In the rows, zero is written as 128.
The rows below come in pairs that one turn or mirror swaps. Which row does each named row swap with?
nid: [ 76 145 114 159 116 132 131 124 131 156 111 143 110 117 114 107 160]
Pape: [ 93 147 101 124 113 117 122 122 133 160 154 108 100 133 100  82 151]
Kone: [105 142 119  98 135 109 134 132 118 126 146 102 124 111 137 112 105]
Semov: [102 129 122 134 150 136 145 134 109 145 120 112  85  99 138 146 112]
nul: [103 132 118 101 140 108 137 132 121 123 141 101 126 110 134 121 102]
vepof: [141 113 149 126  99 125  95 159 142 162 119 126 112 107 112 106 129]
Vizo: [ 96 139 128 146 114 118 125 122 170 174 107 134  86 130  81 113  96]
pak: [ 96 148 132 141 113 119 136 124 175 173 112 138  88 118 104 117  89]
nug: [134 114 133 143 140 144 124 154 135 158 112 123  96  95 133 132 131]
Ser: [101 106  97 122 115  98 134 123 114 118  85 139 110 117 120 113  96]
mut: [ 78 119 113 115 112 104 127 112 117 133 108 148  84 111 110 130  71]
naton: [ 79 153 113 158 113 135 143 120 145 156 109 151 105 120 110 120 141]
Dunob: [119 100 115 140  90 124  84 144 100 151 123 139  80 107 101 110 135]
bel: [ 87  98  91 113  95 153  97 118 121 147 104 126  99 118 102  97 129]
rinu: [140 111 142 143 120 140 104 157 152 148 117 119 105 100 131 116 124]
Dun: [105 147 122 112 132 103 137 134 113 119 136 114 133 103 137 116 126]
lunit: [ 79 136 139 107 101 118  98 120 147 154 145 145  97 117 100 120  81]
led: [103 117  99 114 110 100 133 115 110 124  83 119  88 120 115 110  87]
bab: [140 112 136 134 107  90  91 151 115 142 131 126  93 113 102 100 125]
Bap: [ 83 140 144 129  90 108 103 122 140 158 131 160 109 122  96 107  90]
tud: [110 143 124 120 127 109 140 140 107 125 132 114 131  96 141 116 130]
kofig: [ 86 156 130 153 117 125 143 125 160 172 100 150  94 119 113 121 117]
muvu: [ 86 147 103 128 126 128 128 118 123 170 161 108  90 128  99 100 141]
zavon: [ 86  98  92 118  85 152 110 119 119 160 112 119  75 120 105 110 128]
tivin: [108 141 141 120 119 105 122 128 166 168 122 139  88 127  93 123  79]
talo: [109 122  95 118  90 108 120 132 128 143 106 114 116 135 107  72 147]
vaves: [125 119 121 146 141 145 141 141 111 147 118 114  93  99 137 141 121]
Siku: [ 96 117 101  82 126 130 131 121 132 143 126 100  97 125 119 115  80]
sodan: [ 82 124 117 116 109 108 128 113 111 141  99 150  83 113 119 127  73]
Gitas: [ 95 136  95 121  99 111 117 129 131 153 130 103 119 133  96  73 145]
nemab: [146 108 136 139 118 134 109 159 151 154 113 121 108  94 123 113 129]
Defu: [108  93 107 130  97 134  91 132 109 147 107 145  84 113 103 105 149]
lotor: [ 98 151 134 151 113 117 130 125 176 167 112 136  85 126 109 112  92]
Vulan: [140 110 149 130 110 135 107 155 140 144 105 113 116  93 123 123 115]
Fusol: [106  93 108 135  89 128  92 135 105 145 115 136  88 106 102 101 146]
dab: [ 80 128 121 121 106 104 114 117 125 133 115 161  91 112 107 135  75]
gil: [102 128 106  87 129 116 132 127 127 129 137  88 111 116 121 117  93]
Manu: [ 80 149 101 131 132 130 136 115 131 169 156 116  85 126  96 107 139]
pani: [142 103 144 123 115 110  95 146 118 140 138 126  77 109 102 123 117]
popi: [ 87 143 103 130 105 118 124 123 131 165 148 104 101 134  97  84 153]

Kone swaps with Pape
gil swaps with Gitas
dab swaps with Dunob
tivin swaps with vepof

The rows below come in pairs that one turn or mirror swaps. Which row does each named row swap with?
mulu: [174 128 135  92 143 124 138 152 114 104 191 153 151 108 158 115 107 118
 118 138]
Vur: [171 158 124 130 109 152 157 175 142 121 147 173 117 126 148 117 121 128
 133 173]
fodir: [173 153 112 110  93 142 163 158 121  85 123 157 122 141 145  96 104 123
 138 140]
sipiz: [205 130 116  82 112  83 163 146 142 105 137 120 163 131 121 107 108 117
 152 141]
Toko: [172 138 174 103 124 122 113 151 129 119 109 148 150 110 126 135 133 154
 157 154]
kisi: [172 139 148 107 117 117 150 152 125 138  81 151 120 132 140 110 120 115
 142 114]
Luza: [193 127 144  69 111 132 166 193 122 147 108 157 165 114 118 112 101 114
 124 127]
bapot: [145  96 169  96 153 124 141 151 128 135 147 155 157 122 112 123 110 140
 144 146]
mok: [164 131 168 119 116 141 125 159 129 118 149 166 147 149 129 142  80 122
 118 135]
bobeg: [180 156  76 108 106 137 164 153 132 112 171 151 151 123 121 110 100 149
 141 139]
Zate: [190 140 105  74 133 119 167 172 115 132 137 138 188 104 131  95  88 122
 128 134]
Zanuz: [173 146 160  89 141 111 120 164 132 136 102 146 168 121 147 125 117 124
 149 167]
kugod: [176 145 139 103 133 139 163 145 119 109 178 152 163  98  93 104  92 124
 109 149]
Tez: [166 154 164 107 145 126 136 139 120 113 107 154 135 100 123 132 135 118
 132 107]
rif: [162 147 134 111 111 143 136 134 167 106 141 150 162 124 134 105  86 137
  90 137]
gof: [196 167 160 111 126 123 176 151 116 119 179 155 155 124 145 124 114 126
 108 130]
rifa: [160 145 133 110 114 129 178 145 129 114 147 154 134 142 110  79 117 157
 159 112]
gek: [174 127 116  99 139 151 146 154 138 111 124 142 152 122 133  68  78 140
 115 135]
sinim: [174 164 159 109  93  82 149 131 143 126 133 142 145 127 105 128 119 114
 145 134]
pozug: [164 154 105 112  93 112 160 157 117 143 130 151 124 147 118 117 124 136
 155 108]
veloz: [148 168  97 108  97 138 131 154 125 108 155 162 142 116 152 107 128 133
 123 139]
rige: [185 145 108 101 105 132 130 171 134 109 133 152 131 150 106  90 109 149
 157 105]
Kipe: [153 152 128 124 122 162 122 164 128 119 153 169 129 138 141 101 111 152
 125 159]
tolid: [187 129 150 101 103 126 181 155 146 120 161 165 166 131 144 103  71 119
 134 159]
zev: [138 122 142 101 106 100 132 132 153 151 143 143 146 122 123 139 130 140
 149 135]
duru: [156 140 118  86 141 111 135 153 116 137 109 142 184 119 125 156 110 127
 127 147]
giveb: [175 122 123  96 113 108 102 147 144 123 132 140 166 137 150  96 117 154
 165 155]
taneb: [186 142 129  99 156 116 136 161 146 122 109 140 169 116 118 131 110 138
 166 176]
fofuf: [169 118 117 102 102 138 192 159 113 132 153 151 121 115  99 119 124 122
 133 132]
somen: [162 143 165 100 122 128 104 155 144 113 137 156 165  85 124 102 118 131
 161 132]
ras: [180 134 161  80 128 112 199 161 129 130 122 150 179 133 134 101  91 123
 137 137]
Fozud: [170 108 145 102 126 149 144 174  91 145 144 174 138 127 151 130 118 129
 128 151]
Bopu: [187 150 120  87 119 106 178 158 118 147 118 147 163 111 125 155 120 117
 157 138]
per: [154 130 126 104  91 123 203 155 125 136 156 151 146 110 119 112 124 146
 122 158]
Dokor: [158 131 135 107 127 163 128 167 108 149 118 162 146 124 122 127  90 123
 104 141]
pavop: [158 141 103  87 100 124  97 152 144 123 135 153 151 139 113  83 101 128
 139 147]
lik: [177 133 155 115 110 156 127 161 134 105 157 160 150 125 144 118  98 153
 105 165]
ropu: [185 137  98 103  88 114 126 149 158 125 133 157 138 125 153 105 117 111
 117 141]
kel: [174 131 136  80 126 129 131 171  90 139 121 172 141 124 123 126 112  94
 123 143]
dom: [194 155 149 109 118 125 171 158 124 131 105 152 141  73 115 142 120 132
 143 146]
fibil: [159 146 142 106 126 142 147 153 143 137 184 162 146  95 113 112 114 141
  96 133]
lavav: [201 136 136 107  90 126 148 163 132 122 153 148 141 157 134 100 102 154
 100 120]
Puf: [196 159 114 126 108 130 153 146 152  95 146 143 146 125 119 119  80 162
 127 152]
tov: [184 103 127 106 147 120 158 148 128 108 169 140 169 117 110 126  92 155
 153 134]
zefa: [190 145 126  97 134  80 172 141 115  99 147 124 161 134 121 117 119 145
 156 145]
neza: [184 163 160  99 134  79 126 141 146 127 146 140 154 126 120 140 123 125
 133 121]
pavir: [191 123 156  78 125 119 143 164 115 136 113 137 165  96 102 105 140 153
 137 118]
Ligov: [162 124 125  85 130 132 164 155 124 120  84 135 167 112 108 117  97 131
 149 151]
febi: [180 165 127  97 115 115  94 148 133 113 106 144 151 123 140  91 116 123
 153 134]
Lam: [171 133 156 115 132 117 160 137 123 122 138 159 137 121  97 113 122 140
 191 127]
Bes: [182 125 148 112  78 101 175 155 143 131 156 164 133 107 149 126 128 125
 151 130]
vut: [180 114 105  98 160 130 134 150 115 136 120 154 143 101 103 133 123 121
 128 134]
lubu: [163 125 162 102 105 110 132 153 145 107 169 162 137 139 164  93 119 124
 142 145]
Meki: [162 155 146 105 119 108 154 128 157 145 148 131 173 116  99 115 128 165
 147 132]

veloz swaps with duru
Luza swaps with rige
Lam swaps with tolid
lik swaps with Toko

The rows below come in pairs that one turn or mirror swaps. Which row does each named row swap with?
refog: [119 170 141 147 112 167 148 111 133 116 120 141 118 136 126 138 105 142]
lor: [129 138 127 134 127 137 118 158 149 132 154 121 135 124 123  81 106 143]
timuf: [106 125 143 150 125 126 122 123 114 145 111 120 149 121 126 179 105 153]
Suvig: [ 94 111 133 146 110 129 118 139 112 130 139 151 146 171 137 121 135 155]
rit: [118 150 125 150  96 171 165 126 133 102 126 142 140 123 139 122 103 142]
nutal: [ 70 130 132 142 127 122 137 103 118 139 119 118 136  86 102 129 140 138]
nabof: [105 128 140 138 131 135 143 115 113 146  96 133 164 106 114  89 129 107]
seti: [ 99 157 132 135 125 124 162 106 142 134 142  92 134 135 123 127  96 130]
daro: [107 121 117 113 127  93 129 149 128 156 145 122 149 134 145 136 151 133]
tigad: [ 98 132 145 160  96 145 167 128 122 122 124 130 153 135 117 166 125 124]
mes: [ 66 136 122 135 136 145 115 141 130 127 139 135 142 131 121 172 114 137]
Koguv: [128 141 149 110 103 116 121 106 105 112 146 148 142 130 141 125 127 139]
tudup: [108 126 150 144 118 141 133 114 127 131 106 126 156 123 126 179 102 140]
Meri: [ 73 159 100 120 117 134 161 140 143 123 132 121 140 118 139 107 112 114]
duko: [108 113 127 108 139 153 107 137 111 162 120 136 157 127 151 143 127 130]
podum: [122 128 101 153 100 122 123 148 182 138 121 133 131 148 129 114 130 139]
zito: [ 87 146 143 144 137 124  88 134 116 131 108 153 154 135 119 107 124 118]
Fati: [ 97 139  94 159  99 147 154 101 144 120 130 109 145 130 134 136 141 129]
Putu: [107 119 124 136  94 126 150 124 111 137 120 122 158  80 100 129 150 135]
fep: [ 94 149 153 141 117 144 185 134 115 118 138 129 149 122 117 128 136 116]
rala: [128 117 123 150  99 153 122 182 127 142 117 145 155 146 133 123 126 134]
lofof: [ 99 166 150 130 137 133 127  90 126 134 119 120 127 103 104 135 116 145]
ruk: [121 125  97 158  94 123 120 141 154 141 139 131 131 156 135 142 108 140]
Satob: [119 141 156 142  80 103 142 128 113 148 104 151 124 127 109 128 138 138]
tofez: [ 92 128 106 139 100 128 139 125 117 147 131 110 126 131 161  95 159 133]
Domu: [113 149 148 165  80 122 160 132 109 132 119 135 154 121 159 120 133 130]
mek: [127 154  99 109 120 138 130 163 114 151 148 125 123 116 135 113 116 159]
Boneg: [ 89 119 154 130 123 150 138 139 140 149 110 154 129 146 157 117 155 142]
muvul: [ 91 157 124 120 119 154 161 114 133 148 102 151 137 116 139 157 127 112]
kat: [112 157 108 139  94 129 139 177 131 126 101 130 163  90 123 119 117 134]
rus: [119 163 118 117 119 114 116 159 131 125 168 135 124 120 123 138 110 148]
tuz: [112 134 116 127 135 122 104 143 166 155 107 121 142 112 129  87 135 148]
vodur: [125 129 102 126 105 129 120 162 141 146 127 164 129 114 101 130 150 155]
nosok: [110 102 113 161 106 157 120 167 135 140 100 128 148 109 117 105 128 143]
tilal: [ 99 152 137 119 120 143 154 130  83 123 137 141 140 103 123 106 137 116]
did: [154 145 111 134 106 150 100 135 122 121 137 148 150 136 139 123 114 143]
rubir: [124 126 125 132 122 115 123 179 125 158 141 133 146 157 129 125 131 127]
minur: [117 167 141 145 107 167 148 108 127 110 125 140 123 134 120 138 102 142]
zaki: [117 145 123 110 143 126 105 147 138 150 102 129 153  98 135  93 130 151]
Rig: [ 79 149 135 133 140 118 122  94 126 141 124 115 131  95 105 137 132 136]
kib: [122 126 100 153  99 125 122 150 179 142 123 129 136 146 137 114 128 138]
dogin: [ 98 107 121 157 114 152 126 155 132 127  95 137 163  97 123  97 123 136]
Lozak: [121 135 135 107 139 121  99 149 122 158 100 135 156 105 147 113 120 149]
didug: [ 85 139 114 115 117 119 156 109 149 125 155 134 145 108 127 130 114 108]
godar: [ 97 162 144 154 125 113 141 138 130 136 105 106 153 108 135 135 161 165]
beme: [125 142 102 142 127 123 114 143 178 141 109 121 136 122 131  95 142 145]
Pib: [113 175 138 137 136 145 129  92 132 121 119 131 120 124 111 139 114 138]
rad: [123 119 147 138 149 118 118 130 119 162 133 115 144 123 123 145 150 166]

Putu swaps with duko
lofof swaps with tuz
vodur swaps with muvul
rus swaps with Meri
lor swaps with seti

